In the rows, zero is written as 128.
One hidden turn or mirror swaps the rows below in pairs. Which row is each named row swapped with?
The rows were stretched afterwards, more along some directions than others.
Meb: [111  89 147 179 145 138 154 147 108 121 103 122 146 124 131 125 127 161
 120 126 127 134 110 128 127]
ves: [ 79  71 166 147 117 126 147 120 106 106 112 151 147 126 121 105 126 137
 122 131 128 132 110 134 100]
puvo: [123 123 112 165 128 128 144 151 116 128 120 122 115 113 138 108 129 139
 145 123 123 124 138 118 115]
vige: [ 91 113 122 148 115 133 134 140 113 122 108 135 131 101 121 136 155 130
 132 126 129 147  98 128 133]
Kir: [131  81 118 161 112 141 153 173 117 135 108 125 115 138 133 129 129 151
 134 138 124 108 143 124 116]
kapu: [129  57 156 171 108 116 172 139  95 114 104 153 143 153 120 105 114 151
 143 134 121 112 123 136 124]
Nuzi: [120  89 165 136 104 118 136 134 106 133 107 141 139 151 110 133 106 143
 140 132 104 103 124 119 104]
Madu: [ 88  80 158 149 136 126 133 163 108 122 120 118 133 133 110 133 136 148
 115 136 129 116 117 128 130]
tifof: [113  71 146 155 110 115 162 151 106  95 125 121 116 151 123 116 116 137
 149 112 114 131 113 129 146]
kigam: [126  59 146 178 117 138 141 152 113 130  92 155 134 121 117 132 141 168
 137 134 126  86 131 136 114]
Pigur: [126  57 139 188 130 128 154 163 101 114  87 120 119 125 130 153 132 190
 145 134 144 125 123 136 143]
feled: [138 101 140 148 124 120 134 140 110 119 100 118 113 132 143 140 117 143
 167 124 134 136 126 134 112]
ziv: [103  67 133 162 105 140 139 170  91 119 122 132 139 131  97 134 142 153
 113 135 134  92 112 140 143]
vimuv: [145  94 129 174  96 144 158 161  99 120 100 140 137 121 141 124 121 132
 144 127 121 109 138 130 116]
reda: [111  62 166 164 110 109 166 134 114 112 129 141 134 162 104 103 111 146
 128 138 119 121 128 131 125]
Sogo: [122 131 123 170 136 137 137 142 136 148 124 126 129 114 127 114 121 145
 117 145 127 133 140 111 111]
zela: [ 97  66 154 159 115 122 150 120 111 114 101 131 122 155 127 114 132 143
 131 133 138 121 126 128 103]
geso: [115  90 143 133  99 123 136 168 103 117 121 130 122 138 116 137 134 122
 143 124 111 125 116 132 125]
toze: [135  78 143 152 110 118 140 148 114 123  86 149 118 133 120 130 130 150
 145 138 138 108 132 127 129]
taku: [126 104 134 145 145 121 146 127 142 107 125 122 114 138 156 122  93 145
 141 125 121 141 126 110 111]
zifim: [113  87 148 173 131 131 163 157 122 141 114 148 131 134 125 129 114 154
 119 145 128  95 148 127 109]
veri: [118  78 136 162  96 125 160 135 103 112 103 150 138 124 105 125 144 151
 152 128 118 129 105 136 147]
Lomeg: [110 112 130 163 139 146 154 123 126 120 113 133 134 108 139 114 146 142
 108 139 148 141 138 120 115]
Fotig: [108  79 144 155 131 132 133 148 109 120  87 138 120 113 136 154 141 147
 137 144 149 127 132 130  87]
fole: [144  98  98 162 113 142 121 175 100 130 105 107 124 106 120 133 152 153
 125 129 125 115 127 122 122]
Ropip: [104  75 157 162 122 126 150 145 114 128 103 160 128 142 124 127 115 151
 127 148 134 107 127 140 113]
nimam: [ 91  93 155 134 114 116 149 111 122 109 103 150 127 128 138 127 133 127
 143 135 139 143 107 125 130]
bovi: [ 99 107 132 151 152 132 151 122 114 104 111 119 134 120 158 120 118 140
 106 131 155 153 110 119 121]
tiva: [141 119 125 162 112 142 125 154 106 158 105 136 146 113 118 127 133 146
 146 133 107  98 135 117 110]
zorar: [ 90  93 151 146 134 140 132 127 115 126 105 158 138 118 110 151 142 161
 110 143 138 129 112 132 110]
nefu: [126  91 121 159 107 145 122 180 108 132 100 125 134 100 108 152 150 148
 126 129 120 103 122 132 127]
mopo: [ 88  90 160 161 125 132 157 121 127 106 118 154 137 117 116 114 134 147
 106 149 149 139 137 130 116]
mif: [130  68 137 167 117 141 156 152 115 128  99 145 139 123 128 139 120 156
 134 141 132 103 128 135 126]
rizo: [124 111 132 150 125 109 128 140 116 136 131 114 127 134 127 109 128 135
 138 132 125 132 140 123 122]
lilo: [131 102 133 164 111 132 157 148 122 121 121 129 130 141 122 137 113 148
 118 140 127 116 138 113 135]
telup: [127 109 160 163 127 124 129 142 124 147 100 146 141 133 122 131 130 145
 136 148 121 131 138 118  95]
nako: [120  65 128 152 101 133 131 159 112 123 132 141 132 144  95  95 135 149
 129 133 107  85 134 131 106]
zim: [146 113 121 155 135 121 134 135 119 116 107 127 121 107 133 112 128 154
 153 119 115 133 131 112 122]
tagal: [111  75 152 152 124 112 170 129 103 114 103 140 138 132 144 140 116 166
 145 133 131 142 119 134 125]
kip: [146 108 140 184 117 123 146 130 106 140  93 150 149 118 126 107 122 166
 139 136 122 128 124 121 128]
Buk: [127  90 146 180 131 126 171 146  89 135 110 130 141 156 137 112 116 150
 122 152 137 124 149 123 101]
peto: [116  71 128 174 135 126 150 158  91 122 106 111 125 135 140 138 134 189
 125 127 135 119 124 121 127]
tute: [ 87  91 153 162 138 140 161 154 114 130 129 136 139 135 107 138 140 152
  99 143 132 119 124 127 135]
Zefez: [146 117 143 171 117 129 140 155 110 144 120 144 132 137 116 121 127 138
 138 138 117 107 146 116 111]
duz: [141 115 102 170 143 140 140 152 111 121 115 100 128 110 147  96 130 144
 135 121 130 138 130 119 123]
puruz: [104  87 165 156 110 123 169 150 113 142  99 152 132 137 118 148 117 145
 133 149 128 124 133 135 122]
detip: [106  60 150 136 101 126 144 155  91 114 120 138 137 148 114 102 138 138
 132 127 115  95 120 132 104]
totu: [ 95  91 160 147 140 108 149 119 134 102 120 125 118 133 139 137 109 140
 135 131 139 148 108 119 126]
nurun: [ 98  90 150 157 136 112 129 131 124 118 133 120 137 135 105 133 116 163
 115 136 123 121 116 118 134]
dulo: [119  95 137 172 136 147 148 131 123 134 106 140 139 114 135 140 134 162
 101 153 149 122 137 120 109]
par: [104  72 163 135 140 116 151 139 119 123 112 124 125 143 155 159 109 152
 137 143 143 127 141 131 109]
kabo: [121  81 129 176 146 131 160 139 126 128  95 121 119 132 141 134 131 158
 126 144 147 130 142 121 118]
leduz: [125 119 131 160 133 121 144 149 113 121 128 124 112 138 133 109 111 143
 145 128 121 131 130 123 132]
bemi: [107  78 150 141 116 121 146 136 102 100 109 121 127 135 151 122 113 137
 156 116 120 140 111 129 102]
Veva: [ 98  75 145 166 156 121 145 122 104 115 112 127 123 144 134 147 136 179
  97 148 160 116 138 121 117]
sete: [ 90  89 125 168 124 151 126 147 107 121 104 121 145 106 125 119 150 148
  92 144 149 119 129 127  87]
Zivu: [121  88 153 155 112 120 139 147 121 125 104 139 116 135 118 155 141 151
 162 145 129 135 136 125 117]
rep: [125  94 130 162 104 136 130 178 107 112 105 122 124 114 128 131 133 139
 139 116 119 120 121 132 128]
fop: [141  79 165 155 114 125 151 140 105 140 104 152 140 157 119 118 114 149
 137 143 126  97 144 138  99]
Pite: [104  59 140 139 114 120 150 128 104 103 109 133 133 150 139 115 128 153
 129 127 127 113 118 126 112]
vafel: [120  93 140 191 132 113 153 155 108 129 130 113 135 134 113 123 127 172
 131 127 125 132 123 132 150]
ner: [108  94 131 185 140 142 147 147 111 111 110 119 136 100 127 113 135 146
 104 142 150 137 143 130 101]
Tet: [114  92 144 181 124 108 144 126 116 140 111 146 140 125 105 139 123 183
 117 147 132 125 118 118 141]
Larab: [ 73  96 167 146 135 129 148 120 125 113 127 143 132 128 126 126 137 129
 110 146 147 151 123 131 104]
zuzim: [122  99 135 152 113 119 104 143  91 142 101 144 143 119 107 157 136 163
 121 139 122  92 117 123 115]
dini: [129 104 122 159 110 134 130 160 106 129 120 137 122 137  96 130 149 152
 131 122 112 114 114 128 144]
lor: [116  87 145 171 137 122 149 140  99 105 106 115 131 122 145 127 114 153
 153 120 132 141 111 130 120]
fuba: [121  98 143 184 122 122 143 151 100 137  98 126 132 128 134 161 114 151
 146 146 139 131 123 129 117]
sunog: [114 108 152 162 141 138 121 144 114 133  97 132 131 112 137 134 130 157
 132 136 146 112 132 122 108]
Bav: [106 125 136 177 126 130 155 150 112 138 116 116 122 125 135 112 136 136
 136 129 133 147 132 126 124]

zela is swapped with Nuzi
Pigur is swapped with kip
peto is swapped with Tet
duz is swapped with mif
fuba is swapped with Buk
tifof is swapped with ves
Fotig is swapped with Zefez
rep is swapped with mopo

One hidden turn or mirror swaps the rows below in pairs. Which row is each named row swapped with?
The rows were stretched afterwards, more along some directions than others.
gib: [132 130 143 132 137 136 131 131 145 155 129 130 147 111 109 157 117 126
 135 109 127 113]
sekil: [126 126 109 135 115 133 122 148 134 149 118 111 144 127 132 121 136 149
 144 126 116 121]
vari: [142 131 106 141 123 122 142 140 137 102 129 123 139 116 141  96 147 128
 130 106 147 131]
naz: [119 132 103 130 115 137 129 166 153 149 108 127 170 122 136 138 139 126
 138 115 132 139]
vaden: [121 141 103 136 120 118 119 174 110 167 131 123 149 128 147 134 125 117
 110 107 139 129]
Nem: [120 127 144 137 113 140 132 129 134 133 153 136 104 111 119 111 135 132
 159 136 103 135]
baneg: [142 138 122 146 129 132 126 122 139 141 137 129 134  99 144 116 120 125
 146 118 141 125]
Zus: [119 122 139 127 121 141 135 104 147  87 141 138 136 112 120 107 127 128
 155 132 136 157]
buvu: [140 117 137 123 120 119 131 136 127  96 124 113 131 148  91 113 124 121
 123 124 128 119]
Silid: [112 135 104 132 135 134 112 138 135 146 131 128 149 129 163 166 115 113
 121 108 138 128]
Pon: [118 142 137 124 116 131 111 138 134 115 125 135 132 132 108 122 140 146
 144 124 107 151]
Bavef: [119 116 114 129 112 126 128 117 108 125 118 116 113 132 139 113 142 147
 118 129 110 127]
Bos: [135 133 130 151 120 148 123 117 150  82 165 141 113 108 131  87 122 109
 154 127 139 141]
dep: [140 120 136 146 135 132 125 125 121 111 153 120 102 139 113 104 105 104
 121 115 125 131]
vokib: [102 145 153 113 119 137 121 116 123 137 142 147 128 108 121 155 128 135
 142 135 111 128]
suko: [116 112 118 132 129 132 122 148 149 102 132 136 136 123 111 107 134 134
 133 115 126 131]
Feg: [144 111 118 146 148 120 126 135 147 134 140 108 125 127 125 113 126 107
 110 116 132 117]
Meke: [148 115 141 136 132 138 144 124 133 107 160 133 113 124 105  95 109 114
 131 125 145 134]
bes: [111 102 136 116 120 129 117 126 151 127 129 166 130 114 112 139 136 123
 156 143 109 151]
pagez: [108 119 144 129 109 135 112 117 107 148 135 136 112 121 127 149 103 129
 149 124  92 122]
segen: [145 139  89 151 127 134 122 146 128 120 132  97 155 134 156 120 120 107
 119  90 153 130]
fev: [121 145 116 135 121 141 120 127 131 126 139 123 143 122 136 143 122 107
 146 108 135 121]
dopi: [140 144 140 146 135 128 132 134 148 111 170 152 127 112 139 126 129 107
 141 117 135 160]
zimog: [127 125 121 123 112 125 112 132 125  95 120 135 131 140 120 109 136 137
 120 135 131 132]
pud: [140 114  98 151 128 116 134 137 144 114 120 116 132 145 119 116 123 125
 117 114 134 133]
pekel: [140 144 122 129 136 145 156 153 148 134 143 119 153 107 151 110 150 129
 141 102 158 143]
Luzu: [ 94 140 117 114 124 129 130 130 148 129 104 143 166 101 154 152 156 144
 147 114 130 139]
mik: [123 138 117 139 125 138 122 137 143 138 111 127 165 123 142 127 124 147
 121 114 136 121]
Lov: [121 128 121 142 134 131 123 134 133 154 142 124 147 132 152 151 112 105
 127 109 120 128]
setan: [114 142 118 132 123 139 115 159 160 129 117 124 168 115 153 135 132 124
 131 115 133 136]
zep: [141 132 101 151 134 124 132 132 120 146 135 101 122 138 146 135 124 116
 114 107 119 116]
Rik: [104 112 139 112 116 135 107 118 111 159 116 139 122 123 115 144 115 134
 137 135 106 122]
doreb: [124 139  86 123 128 115 129 160 139 154 112 119 171 121 158 143 133 101
 119 103 147 123]
nedu: [123 131 164 120 133 144 131  90 130 111 137 142 112 112 110 118 131 146
 140 139 109 130]
Nefa: [147 125 130 142 125 137 123 128 142 114 156 136 108 115 120 120 125 109
 140 125 119 131]
gom: [141 130 104 151 137 118 134 161 144 144 157 133 139 128 140 121 132 104
 119 114 147 150]
Mopos: [109 126 131  98 123 125 119  94 108 102 118 130 110 130 145 134 142 140
 132 136 127 129]
puvat: [132 134 137 111 122 124 122 116 128 107 119 129 120 126 107 106 142 145
 142 144 129 135]
fetup: [133 123 110 143  98 125 114 139 128 140 126 121 131 132 140 110 125 131
 146 131  97 134]
donan: [123 152 145 114 124 132 109 113 121 124 136 140 118 121 134 144 143 126
 140 129 117 124]
nura: [105 131 145 108 130 124 114 130 113 182 118 125 126 132 117 160 122 128
 115 131 107 110]
tuga: [144 114 131 144 140 124 127 147 144 145 152 125 110 135 111 115 127 113
 115 126 121 127]
tisu: [124 126 133 146 130 119 126 121 140 116 152 140 113 114 129 125 117 125
 122 132 129 131]
Reni: [118 127 123 141 136 131 109 140 136 179 128 126 136 130 143 147 115 128
 127 121 108 123]
fef: [145 109 135 142 134 113 128 128 109 144 144 112  95 154  91 106 108 121
 115 129 112 118]
nos: [114 128 144 115 145 122 136 132 124 169 120 106 143 124 102 146 125 124
 114 116 127 109]
tuvu: [117 120 132 142 129 122 129 114 132 125 142 134 119 117 110 130 125 142
 150 127 120 130]
lus: [125 152 132 109 137 136 142 126 149 131 117 137 159 109 139 143 168 137
 131 114 140 152]

fetup is swapped with Pon
doreb is swapped with suko
tuvu is swapped with baneg
gom is swapped with Rik
Zus is swapped with segen

